In the data rows, 50 means zero.
Some points:
26,18,50,35,40,56,72,58,60,66,86,34,28,37,63,14,24,61,74,58,38,55,30,14,13,67,37,66,39,58,71,33,76,63
39,53,66,47,50,64,51,20,11,0,18,45,32,55,37,50,23,23,59,16,62,40,60,40,48,52,83,44,58,33,55,73,43,49
50,56,39,38,57,22,35,38,46,49,54,71,32,46,43,41,34,54,34,37,43,52,36,47,30,40,36,64,40,42,54,61,26,46
28,46,56,59,56,56,57,38,59,47,35,40,52,48,39,33,50,47,49,66,44,28,42,59,50,53,65,59,59,26,33,27,88,45
42,46,44,38,45,60,38,43,60,68,64,11,57,43,54,43,64,42,85,42,69,49,63,35,48,83,43,75,50,46,31,49,62,7
39,55,35,7,47,86,51,29,51,50,43,56,50,53,56,78,71,19,49,44,72,59,46,71,48,42,42,70,55,50,68,47,51,51
48,95,35,52,56,45,52,75,44,35,28,33,48,52,38,29,30,42,52,67,52,60,41,64,29,76,61,72,24,30,51,58,31,64
55,53,44,32,26,38,77,28,65,34,33,99,90,61,44,61,68,34,44,63,40,82,78,34,34,69,45,48,95,66,16,53,68,39
79,25,66,31,48,47,55,55,58,43,41,78,77,56,39,59,21,43,48,36,29,58,37,31,31,52,55,37,79,83,46,56,63,24
50,45,45,46,58,90,61,46,50,42,42,34,56,63,64,44,94,63,78,51,49,19,72,59,24,54,45,31,56,43,47,54,17,70
49,17,80,44,99,56,38,58,45,71,80,25,29,44,50,54,42,48,64,51,80,37,71,43,32,64,64,69,38,65,53,36,33,80
38,42,56,47,22,52,41,40,67,49,59,38,57,36,36,61,57,51,65,52,56,36,42,57,49,30,42,66,35,92,22,36,71,34
51,37,46,70,74,54,70,56,52,63,66,29,33,19,68,45,50,51,63,47,63,47,44,44,49,35,32,33,26,43,70,19,74,42
26,33,75,46,45,58,52,0,62,35,52,81,75,46,34,34,56,57,39,61,16,53,26,36,47,58,48,65,67,76,52,52,64,39
23,71,46,53,47,4,47,59,62,35,85,13,65,26,73,57,59,66,49,57,28,52,68,59,54,55,56,81,65,37,50,47,59,56
37,54,61,62,42,42,30,43,55,45,40,27,76,69,51,59,51,87,0,53,72,62,68,74,80,53,18,56,39,47,43,60,45,60
66,69,37,73,76,52,13,59,44,52,24,40,37,50,43,75,57,47,59,63,56,64,95,75,59,69,43,63,62,52,44,52,54,63
73,29,47,42,88,43,99,47,80,37,43,65,84,58,54,58,54,15,54,80,45,51,10,47,23,51,30,45,38,84,39,30,46,39
48,10,81,52,15,61,68,52,66,39,45,27,92,57,62,28,47,47,36,54,30,68,50,42,51,36,34,78,66,37,23,59,40,39
60,54,79,46,57,62,40,45,49,18,74,80,49,0,47,23,52,49,21,47,51,44,13,46,76,34,16,35,56,69,35,56,50,30
53,99,57,46,58,63,43,32,66,62,63,27,40,46,46,22,45,91,57,43,47,44,52,30,38,49,36,29,64,42,73,58,54,57
47,36,58,44,66,38,66,63,58,48,20,31,33,42,58,25,63,38,47,59,97,60,44,58,47,72,78,42,61,56,55,57,30,52
42,23,45,55,35,42,54,45,29,60,84,29,48,49,48,34,64,35,61,33,37,60,46,54,32,38,53,43,28,46,40,58,61,83
66,57,53,59,62,25,56,29,50,80,40,89,50,58,12,38,58,75,24,23,32,49,56,44,60,12,58,43,39,55,68,70,16,51
99,43,87,46,23,52,46,41,77,34,59,64,50,79,42,59,65,59,37,0,39,67,23,19,71,49,62,56,74,68,39,55,46,75
65,46,58,44,53,23,60,19,49,40,42,88,27,47,46,52,56,61,47,42,42,35,9,47,72,28,51,17,61,36,62,42,18,16
22,84,62,71,58,46,14,50,44,78,15,50,41,40,65,59,58,37,34,33,26,54,57,71,46,41,33,45,49,56,57,48,50,57
46,50,36,86,74,54,31,24,27,73,57,33,40,49,45,65,38,39,59,48,81,68,55,63,26,44,46,50,45,14,57,53,58,51
43,73,79,64,31,15,46,42,64,57,34,49,39,56,64,74,33,19,72,56,76,42,39,99,66,40,54,58,54,46,54,47,52,58
42,49,25,60,51,54,61,70,49,68,22,58,26,79,65,60,54,77,32,49,55,58,43,41,37,33,93,38,27,45,57,43,45,50
62,63,57,43,30,57,46,79,32,26,59,25,99,68,57,58,79,30,95,59,62,65,73,74,45,41,69,62,79,86,73,41,90,25
60,59,67,25,58,60,67,55,50,40,47,54,92,59,55,68,59,22,57,53,40,48,13,72,46,32,69,55,80,62,29,46,79,38
60,48,59,59,51,39,55,54,49,61,38,35,42,44,42,24,60,37,26,57,43,64,99,34,61,37,36,53,38,46,74,57,57,61
42,40,36,42,99,41,64,58,51,36,84,49,49,99,60,57,57,46,55,33,25,35,47,67,36,29,56,26,31,53,44,33,98,49
41,48,48,73,40,44,27,38,51,51,54,60,33,39,46,45,54,27,75,33,35,55,76,45,46,74,34,44,44,31,11,74,40,50
56,32,34,35,25,34,82,79,32,60,72,2,47,37,70,61,50,69,34,47,48,22,55,57,25,68,61,30,32,64,56,67,78,37
37,23,47,43,42,44,29,83,65,55,50,22,55,41,73,39,58,53,71,35,61,39,76,55,40,63,43,72,43,45,27,55,52,59
56,40,35,35,57,77,24,54,18,65,63,60,58,56,54,57,44,52,30,59,54,71,51,75,19,65,43,30,56,31,33,29,56,54
73,71,46,44,78,41,51,58,19,63,19,66,39,53,34,61,47,42,50,58,49,53,37,78,74,56,59,30,75,46,40,63,32,55
44,55,37,24,50,41,72,44,62,59,70,57,54,59,34,45,44,45,58,52,66,65,41,0,58,57,52,28,45,47,83,61,52,35
62,50,54,74,55,44,23,53,57,72,70,22,7,74,23,49,33,48,46,70,50,62,45,73,71,58,31,33,54,55,55,71,25,58
27,45,43,69,49,41,34,38,39,52,60,20,69,55,82,47,52,66,39,63,77,27,55,59,62,59,65,53,31,44,66,61,57,60
46,28,38,41,54,53,24,51,69,52,62,70,38,37,52,32,42,74,51,62,37,49,69,71,53,51,64,44,60,21,91,38,70,53
69,68,71,48,73,43,53,63,22,42,35,89,27,47,47,19,62,63,23,68,83,41,28,39,43,42,67,25,58,52,46,47,32,49
67,41,46,30,57,56,23,37,63,69,41,59,54,19,43,67,47,62,53,77,21,69,37,30,70,51,99,43,53,21,71,53,0,73
61,68,42,26,48,82,61,49,56,69,37,50,67,82,71,54,39,36,57,72,62,33,64,56,46,47,60,50,33,50,26,32,36,17
55,42,68,41,52,45,65,44,35,26,56,97,74,63,23,51,56,40,41,60,10,63,47,51,71,71,48,41,34,78,51,72,39,0
43,48,54,64,67,52,68,50,71,57,66,58,41,53,50,55,65,63,56,50,44,18,45,38,23,56,59,45,45,38,73,52,38,45
46,34,49,43,50,56,25,80,70,27,47,35,40,37,65,37,42,44,50,62,31,40,66,47,59,66,25,42,48,39,47,50,46,75
51,34,0,69,54,56,40,60,58,49,47,29,20,53,15,44,63,49,48,40,50,71,36,62,74,41,28,48,68,36,47,44,4,0
58,39,64,39,32,41,49,49,53,32,51,71,52,65,36,22,44,54,40,58,41,61,20,36,42,49,67,43,63,63,44,48,55,28
78,60,58,62,48,55,41,69,30,39,53,69,63,45,37,55,41,52,31,45,39,55,32,46,24,24,74,39,34,55,47,76,33,17
28,43,31,62,61,60,56,58,43,51,62,37,59,35,73,55,73,49,36,50,39,17,47,20,46,69,45,55,46,54,50,47,89,50
98,55,78,91,35,48,77,25,49,26,29,27,75,53,51,56,72,43,66,94,39,60,53,0,52,23,54,87,71,73,6,34,69,49
44,36,29,64,52,54,59,33,41,66,45,66,52,66,50,59,53,60,53,62,34,50,23,10,64,51,41,34,56,57,69,93,49,74
44,36,83,38,28,35,57,59,32,56,30,68,72,60,39,41,69,26,53,76,39,63,63,59,34,53,64,63,87,66,41,51,40,37
86,48,55,29,51,23,45,48,67,43,29,65,75,41,33,40,55,47,58,68,59,57,18,42,16,40,52,33,46,68,27,51,44,54
24,25,99,59,21,71,53,69,65,57,68,28,40,37,99,55,37,60,67,54,78,43,58,64,32,43,34,53,57,25,41,63,58,52
50,60,43,59,30,43,58,37,48,49,63,37,40,46,42,47,31,43,52,79,89,47,78,69,45,51,62,0,49,32,30,45,72,64
20,65,39,38,54,74,84,58,33,60,43,30,7,46,48,67,34,38,74,48,52,51,65,47,50,54,38,58,53,34,56,39,63,51
50,39,32,34,42,88,69,66,47,53,75,35,48,23,62,83,47,60,35,50,58,40,63,59,33,47,66,61,38,38,59,18,54,67
96,63,64,84,73,42,24,70,53,78,37,97,29,72,29,34,28,74,24,29,40,52,23,61,99,42,59,39,63,14,58,81,69,49
23,46,39,45,38,54,40,72,37,46,32,6,68,42,62,62,47,29,76,50,52,69,58,60,76,29,32,54,53,32,46,64,65,74
20,60,51,51,23,61,39,76,36,51,55,8,69,44,45,68,54,37,75,24,68,61,55,44,57,46,46,78,45,36,56,39,53,77
43,63,28,37,52,61,28,32,51,61,39,68,16,62,45,39,25,55,0,51,62,77,60,31,90,66,49,65,37,42,64,39,37,60
45,33,40,19,50,47,43,54,33,46,54,67,61,57,61,55,55,48,28,67,40,27,44,16,34,28,41,47,47,66,58,45,55,47
60,65,54,50,11,49,36,53,40,64,16,71,41,59,45,65,79,34,54,71,47,32,31,71,43,49,47,29,45,46,55,38,52,35
61,64,77,60,43,65,41,48,50,49,15,53,46,63,41,52,54,25,30,37,58,58,48,73,55,54,55,64,54,60,35,0,16,24
42,70,59,22,54,38,58,35,58,40,16,52,92,54,26,39,60,33,54,40,29,33,42,41,35,32,63,52,70,87,13,30,57,25
80,42,49,49,59,55,30,27,29,62,23,57,25,59,40,68,47,25,54,90,67,25,61,88,68,18,51,62,58,26,46,64,45,72
42,62,49,45,45,62,66,47,62,49,63,23,68,23,74,71,27,43,89,19,34,52,83,78,62,63,50,37,47,54,49,59,61,58
31,44,56,52,52,26,65,51,42,58,49,47,57,55,68,68,66,52,37,17,74,55,50,51,45,34,25,64,68,78,51,57,74,50
35,66,50,61,39,75,46,86,66,45,34,22,43,43,48,79,65,64,84,31,66,43,72,73,83,51,31,79,48,48,48,74,68,53
52,59,39,73,29,52,56,67,62,49,99,67,56,42,54,40,65,33,27,39,44,53,38,30,65,71,49,68,62,80,56,50,51,69
51,76,42,40,52,65,61,80,47,65,75,60,36,55,43,46,50,84,59,43,47,46,72,42,48,65,15,56,47,38,58,62,28,65
52,59,46,38,55,0,29,50,36,44,44,52,40,20,53,48,29,99,61,60,49,63,61,47,42,51,48,60,35,59,80,44,44,47
There is one direction along which these points spread out most. Take the direction at right angles to it along which they spread out most. Then take the direction at right angles to both along which they spread out most. Go by this last direction. Where along it does each point below lie, from 0 to 99? The average is 50, and the first point in the table lies past the average. One standard deviation of the points above along it is 16.
39,64,37,78,55,31,35,44,54,54,57,24,26,44,60,99,33,52,25,41,56,50,92,55,80,66,13,34,56,23,57,52,31,64 40
76,43,37,57,84,36,42,11,27,66,71,81,11,58,99,0,39,78,42,31,23,48,25,40,90,60,59,64,20,37,65,65,30,55 81
31,47,41,51,41,47,49,47,66,46,69,45,42,54,48,65,99,73,42,44,46,67,27,48,54,75,63,54,0,37,72,33,52,59 70
44,59,46,52,63,55,42,44,68,57,54,45,65,62,40,48,36,27,32,38,42,26,40,39,49,76,33,78,54,24,63,75,47,69 55
41,46,38,40,56,48,49,60,75,56,51,30,31,23,0,51,27,57,32,61,66,36,83,81,38,53,51,62,25,43,38,64,51,63 48
47,90,42,50,36,51,36,50,46,54,39,37,54,58,87,58,22,68,49,27,64,45,46,53,35,40,45,48,8,51,64,39,55,46 52
77,49,26,50,45,53,65,46,57,30,59,76,33,53,15,31,39,41,53,59,41,48,33,75,51,37,67,44,84,80,32,38,38,77 46
75,77,40,78,56,56,37,50,58,0,23,93,52,61,11,61,55,26,62,49,46,69,37,68,60,51,50,44,68,49,52,75,20,50 20
66,44,64,50,38,53,67,42,42,57,42,93,74,78,52,45,51,64,66,50,42,69,30,51,72,43,62,50,59,81,34,44,62,27 46
17,47,25,68,61,57,57,46,51,58,83,65,41,31,57,37,26,64,48,43,35,23,48,30,47,39,46,34,33,69,64,21,23,45 85
9,9,45,40,35,63,82,59,62,55,73,62,68,24,68,33,52,54,75,32,59,49,52,35,21,38,97,45,37,70,38,60,63,62 80
46,41,28,58,36,44,62,47,12,49,43,54,47,50,38,59,16,77,53,40,64,35,56,46,58,76,16,47,26,21,70,46,59,57 61
